One turn moves each row of this set onto another row. After a few examples, where does it send each row asked below?
A: [-17   3  14   8 -20 -23  -7 -19  19  19  39  -5   1 -29   5   4 -17]
R: [-14   6  12  -2  -5 -21 -14 -20  14   4  36 -12  -4 -22  -9  16 -32]
K: [  6  11  16  27  11  15 -10   4  41  10   7  29 -32   0  -2 -17  -3]
U: [-17 -17  -6 -14  26 -38 -19 -17   6 -38 -10  36  14  14   7   6 -13]
X: [ -7  -9 -19 -11 -18  -7 -13   8  18  -7 -36 -37  -3  13  12   2  38]
N: [  3  -7 -15   6  14   3 -26  13  37  23 -19  -9  28   8 -39  -1  44]
Y: [ -4 -12   2  -2   0 -16 -34  13 -42  -4 -13  42   0  -1   1 -24  18]
L: [ -3   6  17  33   8   6 -20  -7  54  10   0  16 -31   2  -4 -21  -7]
W: [ -5 -10  -2  21  18   2  -4   3  30  22 -19  -9  32  21 -45   3  33]
Z: [  2 -17 -18  -7 -17  -9 -16   9  17  -4 -29 -43  -3  -6  13  10  36]
C: [  0 -18  -8 -11  -7 -16 -34   5 -43   2 -17  34   8   7  18 -14   6]
V: [-20 -24  -4 -19  18 -27 -19 -21   8 -30 -19  42  26  13  -2  15 -14]
F: [  1 -12  -5   6 -14 -12 -34  29 -42 -11 -13  27   4  13   9 -15  10]
E: [-14 -12  -7  -1   7  -6 -12  14  37  16 -10  -5  37  12 -48   1  41]
T: [-17   6   2   1   0 -14 -10 -16  31  18  47   4   3 -18   4  10 -26]

Y turns into A
T turns into N
Now find these:
R turns into W
Z turns into V
L turns into X

One turn moves each row of this set onto another row. After a few examples, where does it send each row asked below?
mubu: [-44  26  11   9 -16  10   6  -6   2   8 -17  16]
Nusot: [ 4 15 28 14 28 -6 18 -7 44  6  0  7]
Vuro: [-16 -16  38  28 -17 -18 -24  26  13 -31  -4   3]
fes: [ -9  26 -19  37 -14  22 -31  -4  23   5  21 -11]
zup: [  0  24   5  28 -14 -25  -8  21   8 -42  19   5]
tifos: [ 21  12  -2 -17 -20  -6   0  48  35   9 -25  -2]
Vese: [  2  -6  41 -16  15  -8   6   6  31 -19 -10  -9]
tebo: [  3  13  17  -6 -21   4 -43  35   3  40 -13   9]
Tepu: [ 12   4 -31 -13 -29   3   8  -6   2 -14   1  15]
zedo: [-10 -12 -27 -16 -14 -16 -11  -6  10 -22 -24  -4]
zefa: [-20   7  18  18  -9  -8   2   8  16  38 -40  20]
fela: [  8 -11 -15   1   3   3 -34  19 -16   0 -13 -35]
Rek: [ -9   5 -13 -21  18  12 -32   3  13  35   0  -4]
lagaz: [ 31  20   7  33 -26   5 -21  -8   3  24  16  20]
seda: [ 34 -29   9  27  -3  21 -15  25  21   6 -27  20]
kalu: [ 22  31  -2  21 -16 -22 -26  33   5 -16   8  35]
daz: [ -9 -17   5 -10  -4  38 -19  28  -5 -20 -10  16]
tirad: [  1  34  -1 -15 -25  36 -10  -6  14  13   5 -11]
rebol: [ 28  -2  16   0   8 -37   4  34  31   5 -19  -6]
sud: [  4 -17   8  20  -3 -11 -18 -30  26 -30 -21   5]
baz: [ 11  -3  15  29  -3  -4 -13  33  12  42  28  -2]
Votir: [-49   5  25  15 -10   2  -5  26  11 -16  12   6]
siz: [ 16  19  -4  19   5   9 -21  14 -12 -21  17 -35]
lirad: [-11  39  28  38  -4  -5  11  -2  18  14  -9  24]
gezil: [ 25  18  15  20  12  40  -7  15  22 -28   5  18]
Luno: [ 43  -1   3  26  14 -11 -21  21   0   9  -3 -29]
doro: [-20 -23  -4  30  -6 -13 -23 -10  27  10 -33  17]

tifos turns into Tepu
sud turns into Vuro
mubu turns into lirad
Now find these:
daz turns into gezil
baz turns into Rek
zedo turns into zup
Votir turns into Nusot
Luno turns into fela
tirad turns into lagaz

